Here are some rows, each followed by its group. Rows of different groups can look alike.
[ -6  -7  -1  18 -31  30  12  32 -34  29 -26 -11  20  22  23  -3  -4  -6
 -45  29  -8  33   0 -33  38 -29  12 -24  26 -26 -14 -20] sm
[-22   7 -19   2  16  27  -9  24   4  35  17  -8 -20 -33  34  33 -17 -14
  -1 -14   5 -13 -14   3  16  17  28 -22 -28 -29 -23  14] hq
[-22 -39 -14  10 -29  30  24  10  34  16  -4  11 -20  -8  26  31   5 -11
 -31   8  24 -13 -25  -8 -16  -6  28 -22 -25 -26  32  38] mr
[ -2   4  41  18 -22 -24   9 -25 -31 -31  -7  19  45  14 -12 -21 -17  24
  29  36 -28  33  14   0  16 -37  -5 -17  21  -5  -6 -27] mj
[-20  34  11 -11  -4  33 -19  24 -28  27  15 -28   5 -27  21  15 -23  27
  -7  29 -36  14 -19  -3  33  14   9 -24 -18  -2 -23 -20] gt
[-18  15 -12   5 -29  22  19 -14  -7 -16  -7  13  42 -14 -26 -23  -9  27
  18  43 -38  42 -16  16  25 -19  -7 -24   4  14  16 -29] sm
[-16 -42 -22  -8   7  17  42   2  20 -16 -13 -28 -24  33  -7  -1  21 -20
 -34  27   5 -13  11  11   5 -14  -2 -22  28 -18  35  38] mr
[ 41  10 -27  23  25 -34 -14  13  -4 -12  31  16  14   0 -37 -32   2 -11
  23 -30   2 -18  16  22 -11 -11 -18  29  31 -29   5 -22] hq
[-20  -4 -19  18 -18  27   4 -36  26 -31  17  43 -17  33  29 -30  26 -14
 -12  17 -11 -16   5  -3   3  -9 -26  20  19 -13  40 -24] mr
[-22 -42 -22  -3  11  22  12  32  31  35 -29 -28 -17 -11  12  17 -25  -9
 -31   8  24  20  19 -14   5 -14  31 -22   2 -23 -12  36] fq
[-22  -9   4 -29   7  17 -22 -14  20  35  20 -14 -22 -33  37  33  -6  -3
  10 -14 -19  28 -35   3  16  32  28   6 -35   9 -14 -12] ll
[ 41  18   6 -11  20 -24 -27 -14  18 -29  31  35 -24  -5 -28  -1  18   0
  10 -21  -3 -21  25   8 -25   4 -26  29   6  38 -17 -32] gt
[-22  -9 -32   0   7  -3  22 -39  26 -18 -26  -8 -20  27 -23  -7  32   8
  -7  15  24 -16  22  22 -19   7 -10 -15  28 -26  35  38] fq
[ 35  21  31 -16  32 -26 -34  26  20 -23  28   2 -20   3 -12 -12  -4   0
  15 -28  19 -24 -16   3 -38  12 -26  29 -25  40 -12  -3] gt
[-22 -12 -32  30 -16   2  37 -28  34 -21  34  24   3  38 -18 -30  18 -11
   7 -11   8 -29  -8  16 -30  12  -5  15 -13 -29  37  17] mr
[  8  37  24 -31 -22   4 -32  21 -31  10  23  -6   7 -25  23  13 -14  32
  -7  10 -28  12 -30  11  30  35 -16  -1 -30  30 -20 -36] gt
[-20 -23   4  20 -25  25  12  32  -7  35 -43  -6  20 -22  26  33 -23  -3
 -45   8  19  14   5 -27  25 -27  20 -24  -8 -29  -6  29] hq
[-22 -26 -22  38 -29 -32  40  26  20 -16 -26  13  20  22 -34 -30  16 -22
  -4   1  27   1  -8  35 -14   7 -16  36  28 -37  16   0] mr
[-22 -15 -29  -3 -25  15  45  -4  -9 -14 -43 -19   5  30 -18 -25  -1  13
   7  34   5  31  25 -19  14 -37   9 -12  31   1  37   9] mr
[-20  -9  -1  33 -38 -24  24   2  -9 -21 -40   8  36  16 -23 -30  21  -6
  -9  29  24  44 -19  35  33 -24 -24  27   9 -31   7 -10] mr
[ 10  15  41 -18  -4 -34 -32  24  -7  16 -13  27 -17 -35  37  35 -17   0
 -31 -21  35  -2  -5 -25  11  25   9  -1 -40  32 -28   9] hq
[-16  21  -7  -8 -27  22   7 -20 -31 -31   4  24  42   8 -26 -18 -12  30
  15  43 -17  39   0   8  14 -19  -5 -22  -8   6  26 -27] sm
[-22  10 -22  28  -4  30 -14  21 -31  35  12 -22  -4 -33  34  31 -12  10
 -15 -14  11  -5  -3 -19  27 -14  20 -22   2 -29  -1  12] hq
[-16  21  -4  12  27  20 -34  26 -20  35   7  -8 -15 -27  34  33  -6 -11
 -26 -28  22  -2  -5  -8  14   7   6 -19 -15 -21 -23  21] hq
[-18 -26 -32 -31  27  12  17  -4  45  -3   7 -11 -24  11 -12   6  -9 -11
  21 -16   5 -24   8  27 -35  30  20  -3 -11 -21  24  38] fq
[ 39 -45 -19  41 -27  -6  19   2  34   1  26   8  18  19 -31 -10  16 -30
 -23 -30  -6 -29  27   5 -25 -34  23  39  16  -7  -6 -15] hq
[-16  21  14   7 -20  15  -1 -23 -20 -16 -18   2  45   5 -12 -32  13  27
  10  41 -36  36   3   8  33 -27 -18 -24  23  -2  -1 -27] mj
[-16  31   6 -23 -27  20  -6 -23  18   5   1   2  38  -5 -23  -7  -1  32
  18  43 -38  36 -41   8  19  17 -24 -19 -15  22  -6 -36] sm
[-22 -15 -27  15  18  33  14  18  10  29   4 -19 -22 -14  29  31 -12 -28
 -26 -18  22 -21  -3 -14  -5   2  28 -19 -13 -29  16  36] hq
[-22 -18 -32  -5  29  27  22 -20  31  -1  -7 -25 -20  14  -9  13  -1  -3
 -26 -11  32 -18  25  -8 -30   9  17 -17  23 -29  21  38] fq
[ 35  10  26  36  11 -29  32  26 -23  22 -15   0  42  22   4 -32  -6   2
   4 -11 -17 -29  -3 -22 -14 -24 -16 -19  36 -29 -44   0] hq
[-22  15  -1  38  25 -21  17  18  23 -25 -13 -28   3  44 -26 -32  18   2
  -9 -11  38 -24  -5  22 -22  30 -26  18  11 -34 -14   2] fq
[ -6  10   6 -29  27  12 -29  21  29  29  20 -22 -24 -27  32  33  -1  -9
   4 -28 -17 -10 -16  -3   5  40  -7   4 -33  19 -25 -10] gt
[ 29  18  41  28 -22 -16   4 -44 -31 -31  -4  -3  45  22 -15 -23  10  30
  26  34 -25   6  -3   5 -16 -19  -7 -17  11 -15   7 -27] mj
[ 26  21  16   0  32 -39 -24  32   7   5 -21  -6  25  30 -23 -16  24  13
 -45  -9  -6   1  -3 -33  11 -14 -43 -24  33  35 -31   9] gt
[-22 -20 -14   7 -31  20  40  10 -12 -18 -37  -8  20   3 -23 -25 -14  16
  10  34   5  39  16 -11  16 -37   6 -19  33  -7  40   0] mr
[  0 -20   4 -34   9 -16 -27 -12  29  12   9 -19 -24 -30  26  26   2   0
  34 -18 -19   9 -14  22  -3  35  17  46 -37  35 -20 -22] gt
[ 37   1  31 -39   7 -39 -32  21   2  -3  12   8 -20 -16  23  28   2 -20
 -28 -16   2   3 -25  11  11  30 -13  46 -28  43 -33 -20] gt
[ 39 -34  -4  36 -29 -42   9  13  37  -1   7  11  38  22 -34 -32  16 -30
  21 -30  -6 -13  33   5  -3 -24  23  11   6 -10 -23 -12] jn
[ -4 -42 -17 -39  11  -1  42 -31  39 -25 -37   0 -22  30 -20  -1  18  -3
   7  43 -30  -5 -16  14   8   2 -16  -1  26  11  21  33] mr
[-10 -39 -22  38 -38 -14  40   2  48   3   1  27   0  35 -37 -25  13 -22
  -4 -14  27 -13   3  22 -25  14  -5   4  -6 -37  16  29] fq
[-22  -9 -32  23  20  25  22 -20  -7  -6 -34 -28 -13  16 -20   2   2  13
  -4   5  27 -18  22   0 -11 -16   9 -19  33 -31  35  38] mr
[-22 -26 -29  -5 -13   7  42 -14  10 -21 -43 -14 -15  30 -26 -18  10  16
  12  34  -3  12  16   3  -3 -14   9 -22  31   1  40  31] mr
[-22 -15 -29  25   5  33  35 -25  10 -16 -15 -25 -17  19 -12  -1 -12  -6
  12  32  16 -10  14   0 -22 -24   9 -22  31 -29  32  36] mr
[ -8   1  26   2 -38   2  19   7  -7 -18 -45  30  45 -19 -34 -14  13  30
  21  41 -28  39 -19  -8  27 -29   1 -22  -8  19  -6 -12] mj
[-16  37  24 -39 -13  -1 -22  -6 -17  22   9   0  -6 -25  34  24 -17  30
   7  17 -38  28 -25  -3   5  38  -2   6 -30  32 -20 -32] gt
[ 24  21  41  33 -18  -6  12 -28 -36 -29 -10   0  45  19  -9 -30   7  24
  21  10 -19 -10  14   3   8 -32 -16 -15  31 -23  -9 -24] mj
[ 33   1  19 -21  29 -44 -19  29   7 -14 -10  27 -24 -11  10  31   5 -25
 -45 -23  43 -10  16 -14 -14  20 -35  15  -6  30 -31  17] jn
[  8 -26  26 -23 -34  25 -11  13   7  33  12   8 -24  -5  37  35   2 -39
 -31  -4  16  12 -44 -22  22  -4  28 -12 -37  14 -12  26] ll
[ -6  21   9   7 -25  15   7 -23 -31 -31 -13  22  45  11 -15 -23 -20  30
  21  41 -22  39  11 -14   8 -29 -13 -22  11   1  29 -29] mj
[ 41 -12 -14  28 -18 -21   9 -36   7 -31  31  22  27  33 -28 -32   7 -17
  26 -25 -11 -21  27   5   5 -22  23  18  -6   1  21 -29] sm
[ 41 -34  11 -13  18 -44  -6  18  23  -3  31  24 -11  11 -31 -30  24 -17
   4 -30   2 -29  25  -3 -27  14  -5  43 -18  30 -23  -3] gt
[-22  -1 -27   7   5  22  37 -34  -1 -29 -10 -22 -15  25  -9 -16  13  19
   4  22   2  -8  19   8 -22  -4 -18 -19  31 -21  40  36] mr
[ 24  -1  29 -36  27 -34 -29  37  -7  20  -7   2 -24 -14  29  33   2 -28
 -42 -14  32  -2  -3 -11   8  17 -21  25 -30  35 -28  -8] jn
[ -4  29   6 -29  29  -1 -29  21 -15  31  15  -6 -22 -41  32  35 -20   2
 -31 -23  16 -10   3 -14  14  27   1   8 -25  22 -31   0] jn
[-22  12 -27   7  16 -14  24 -34   2 -29 -18 -22 -15  30 -15 -14  26   8
   4   8  27 -18  27   3 -16  -1   1 -19  33 -18  29  38] fq
[-12  31  34   7   0   7 -34  13 -34  29  17  13   5 -35  40  35 -12  16
 -28  -6   0  -5 -22 -33  16  27 -21 -15 -33   3 -25  12] hq
[-16  26  36 -11 -34  12 -11  21 -15  35 -15   8   9 -30  40  31 -17   5
 -12  13 -22  14 -35 -36  19  27  14 -22 -40   3 -17  14] hq
[ 20  23  44  33 -18 -19   9 -42 -34 -31   1 -11  42  25  -4 -25   5  30
  23  24 -33   3   8   0  -3 -24 -10 -12  21 -18 -12 -20] mj
[-20  37  39 -39 -18  -3 -24 -14 -17  10   9   5  -2 -27  29  22  -1  27
  15  24 -36   3 -30   5  11  38 -16   6 -25  32  -6 -29] gt
[ 33  23  16  36  25 -19   9  18 -31  -3  -2 -19  42  16  -9 -32  -6  13
   2 -30 -17 -21  16  11 -25  -1 -37   8  36 -29 -31 -12] hq
[-22 -39 -22 -11 -34  33  42  -4  31   7 -13  -6 -15  14  -7   4 -23   8
  12  36 -22  14 -30  11  19 -16  25 -22  -3 -23  35  29] mr
[-18 -18  26   7 -36  22 -22  24  -9  31 -10  16  -9 -33  40  35  -4  -6
 -15  -2  19  20 -27 -27  16   9  31 -24 -30 -23  -6  24] hq
[ -2 -26 -29 -36  25   2 -27  -1  34  12  12 -19 -24 -30  23  22 -17   0
  23 -18  -6   3  -8  30  -8  40  14  46 -25  16 -20 -10] gt
[-20 -23 -14  38 -38 -16  40  -4  29 -18 -37  22  14  35 -31 -30  24 -14
   7   3  27 -10  -3  22 -16   9  -5  22 -33 -21  40  19] mr
[-22 -20 -29  -5  16  30   4  -4  39  16   7 -14 -22  -3  29  31  -1 -20
   2 -14   5 -24 -19  14 -30  25  28 -17 -20 -29  10  38] fq
[-22   7 -27  20   5  30 -11  24  -7  35  15 -19 -20 -25  34  31 -28   0
  -4 -18   2  -2 -19  -8  22  14  28 -22 -15 -29  -6  17] ll
[ -4  29   9  25 -25  12   4 -25 -36 -27  -2  -6  42  11  -7 -18  -6  35
   7  39 -28  36   3 -11  25 -32 -16 -22  14 -13  21 -27] mj
[ -6  15  19 -23  32 -21 -27  26  39  22   1 -19 -20 -30  -9  31  16  -6
 -15 -30   8 -13   8 -11   8  38 -16  15 -28  30 -42   0] jn
[ 14  26  26  -8 -38 -11   9 -23 -31 -29   4  24  42  19  -7 -16   7  30
 -23  43 -22  39 -22  -8  -3 -27 -29 -17   6  27  26 -27] mj
[-20  -7   6 -34   5  17 -19 -17  29  29  12  -6 -24 -33  32  33  -4 -14
  29  -9 -28  22 -33   0   8  40  25   8 -30  16 -17 -17] ll
[ 41  18  14   2  29 -32 -24  -1 -17 -29  23   0  20 -14 -37 -23  18 -14
   7 -30  19 -16  27  14  -5   7 -21  41  23  -7 -14 -29] jn
[  2  29  21 -23  23  -6 -34  10 -23  22  15  13 -20 -30  40  35 -20  -9
 -23 -28  30 -13  -5 -11   3  35 -10  -6 -33  22 -25  12] jn
[ 41  21  16 -16  20 -21 -32 -39 -15 -27  31  22 -15 -11  -1  -5  16 -11
  26 -30  -8 -21  11   0 -33  14   1  39  -1  38   7 -20] gt
[ 41   7   9 -26  25 -11 -19 -28   4 -31  31  35 -22 -14 -12   2  18   0
  21 -25  -8 -27  14  11 -38   9 -21  29  11  38  -9 -17] gt
[-20  10 -29   0  32  27  -1  16  34  12  15 -17  -2  33 -34 -18 -17  27
 -12  13 -30 -13 -22  -3  -3 -27 -29 -24  33  11  16  24] ll
[ 41  12   4 -11  20 -14 -19 -34   2 -14  31  35 -20   5  -9 -18  18   2
  26 -30 -33 -35  14   0 -19  12 -21  25  16  38  -1 -27] ll
[ 24 -20  31  10 -38 -34  -1  -6 -15 -18 -45  30  45 -16 -23 -25  -4 -11
  29  13  13  44  22  16  30 -37  -2  27  11 -10 -12 -29] mj
[-20  -4 -29  -5  18  30 -11  18  23  35  12 -25 -24 -22  34  31 -34  -9
   2  -6  -8  -8  -3   5   0  14  28 -17 -20 -29  -6  26] ll
[-22  21 -19 -13 -29  33  19  16 -23   7   1 -17  25  -3  -1  -7 -25  24
   4  41 -36  39 -22  -3  33 -22  20 -22  -8   3  26 -29] sm
[ 22  34  36  36  32 -11  -6  16 -34  12  -4 -30  16  33  26 -34 -17  21
   7 -18   0 -18 -16 -27 -22 -29 -18 -19  19   3 -28   9] hq
[-20  26  16  28 -11  25 -22  18 -31  35  12 -11  22 -33  37  33 -14   0
 -31 -16  -3  -8  -8 -27  22   4   6 -24 -30 -15  -4  17] hq
[ 41  -9   4  18 -22 -19  -9 -44 -15 -31  15  24  31  33 -31 -21   7  -3
  32   8 -17  12  19 -14   8 -34  33 -17 -11  11  32 -24] sm
[-22  -4 -17  30 -27  33  -1   2 -28  33  12  -6  14 -30  23  31 -23   5
   7  22 -19  14 -27  -8  25 -24  31 -22 -13 -34  24  -3] hq
[-22 -26 -32  25   9  33  32 -20 -20 -12 -18 -19 -15   5  -7  -3   5   0
  12   8  24   3  22 -19   5 -27  14 -19  33 -31  32  33] mr
[-22  10 -24  -3 -11   2  40 -42 -20 -29 -10 -11  -6  25 -23 -27  18  27
  21  22   5   6  11   5 -16 -16 -10 -12  33   9  40  29] mr
[  2  29  34   7 -25  15  -9 -23 -23 -27 -13  -3  45   5 -23 -27  21  32
  18  39 -19  22   3  -6  11 -37 -16 -24  16  11  -4 -27] mj
[-22  -1 -24   0 -22  27 -19   7 -12  35  20   0 -20 -33  34  33 -23   0
  10  24  -6  20 -38  -6  27  22  23 -22 -20 -10   7  -8] ll
[ 39  -4  29  10 -29 -19 -11 -47 -23 -29   9  16  40  16 -26 -18  24  21
  34   1 -19   9  14   0  -8 -14  31 -19 -11   1  18 -29] mj
[ 37  23  16  15  11 -34 -16  -9 -12 -29  -4 -11  27  -5 -31 -27  35  -9
  -1 -30  24  -5  30   3  22   2 -24  41  26 -23 -14 -32] jn
Which 3 other groups have their centres nearest to the centre of group gt, nearest first?
jn ll hq
Group hq spreads out most along one direction. Which 3 other groups' directions of most spread are closest to that one, closest first?
ll jn gt
Which 5 groups are nearest to each row below, nearest first, going by the average distance to the group's rows?
[-18   1  29 -23 -38  22 -24  24  -4  31 -23  13 -13 -22  40  35 -12  -3
   7   5  -6  25 -27 -19  14  22  31 -17 -37  14 -23   2] >> ll hq gt jn sm
[ -8  18  14 -23 -38  30  -6  10 -23  31   9   2  14 -16  26  26  -1   5
 -23  43 -33  39 -41 -16  25  20  -7 -22 -35   3  -9 -17] >> ll sm hq gt mj
[-22  -4 -27 -16   0   7  35 -42  12 -29 -15  -6 -15  14 -28 -18  21  16
  18  43 -19   3   8  14   5  -4 -16 -10  33 -13  35  31] >> mr fq mj sm ll
Which 4 groups are nearest to each row below, nearest first, going by the distance to the centre of the group?
[-18 -23  24   7 -36  20 -22  13 -15  31 -21  27   5 -30  40  35   5 -17
 -12  -6  27   3  -8 -33  11   4  31 -24 -33 -21   7  29] >> hq ll jn fq
[-20   7 -19 -13  11 -19  14  32   7  14 -51 -30 -15  30 -23 -23  -1  -3
 -28  -2  32  25  33 -25  30 -34  20   8  33  -5  -4  24] >> mr fq hq jn
[-22  -9 -12  18 -20  27  30 -36 -34 -25 -21 -19  16  -5  -9 -12  -4  16
  23  15   2  33  25   5  16 -34  -5 -10  33 -26  40  14] >> mr sm mj fq
[-22 -12 -29   2 -11   2  40 -36  18 -29  -2  -8 -17  19 -23 -12  13  21
  18  34   5 -16   5  16 -30  -1  -7 -12  28 -15  40  36] >> mr fq sm mj
[-22 -34 -32  -8  -7  33  37 -25  29  10  17 -14 -17   5   7  17  -6  -9
  21  20 -25 -10 -33  11 -11  12  28 -19 -13 -29  37  33] >> fq mr ll hq
[ 29 -39   9  12 -36  12  -1 -14  39 -31  23  43  -9  38  18 -23  35 -20
 -39 -11   2 -21  14   3 -19  -4 -40  11  23   9  13 -15] >> mr fq jn gt
[-18  23  26  18 -36  25 -11  21 -17  35 -21   2  36 -33  40  31 -14   8
 -23  17  -3   9 -38 -33  16   9   4 -24 -30 -18 -12   2] >> hq ll sm gt
[ -6  -7 -32  18 -22  25   1 -34  42 -31  23  43 -17  30  12 -25  35   2
  -7  13  -6 -32  11   8 -22   4 -29  -1  21  -7  21 -10] >> mr fq sm ll
[ 41 -12 -29  30  25  -1  14 -39  23 -16  31  27 -13   0   2  -3  13 -25
   4 -30   5 -35  27   8 -35 -24 -18  34  23  -7 -14 -17] >> jn fq gt mr
[-22  -7 -29 -16   0  33  -4 -20  29  33   1  -8 -22 -25  26  28  -1 -14
  23  22 -28  20 -44   5  16  35  25  -8 -30   3  -6 -17] >> ll gt hq sm
[-22 -37 -22   2 -31  22  40   2  39   1 -32 -17 -20  14  -4   4   2  13
   7  32  -8 -10 -16  16 -22 -11  23 -22  14 -23  37  38] >> mr fq ll sm
[ 29 -29  21 -39  32 -42 -19  16  45   1 -21  -3 -22  11 -18  11  24 -36
   7 -11   5 -10  -3  16  -8  35 -37  36  -1  35 -33  -8] >> jn gt ll fq
Group ll spreads out most along one direction. Which 3 other groups' directions of most spread are closest to that one, closest first?
hq fq gt
Which 3 other groups have their centres nearest to the centre of group mr, nearest first?
fq sm hq
Which 4 groups are nearest to each row below, nearest first, going by the distance to the group's nearest row?
[-22  -1  16  30 -25  27 -22  -9 -31  29  15  11  27 -30  40  35 -25 -22
  -9  -4  11  -5  -8 -27  14  -6  25 -22 -23 -31  13  24] >> hq ll mr gt
[ 41 -12 -32  30  20  -9  30 -23  -7  14  31  13  11   8 -20 -27  -4 -30
  26 -30  13 -32  14  11 -35 -24  -7  29  31 -26 -17  -8] >> hq sm jn mr
[ 22  15  41  36 -25 -11  14 -34 -26 -31 -15  -6  45  25 -18 -30  -4  19
  23  20 -19   6  19   0   8 -32 -16  -8  28 -13  -4 -34] >> mj sm hq jn
Which 4 groups are nearest to each row below, nearest first, going by the average distance to the group's rows?
[ 41   1   9 -23  29 -44  -9  21 -15  -1  20  24   3 -35 -31 -14   2 -14
  -9 -30  16 -18  27  16 -16  17  -2  39   9  35 -36 -24] >> jn gt hq ll
Group jn spreads out most along one direction. Which 3 other groups' directions of most spread are closest to that one, closest first?
hq fq ll
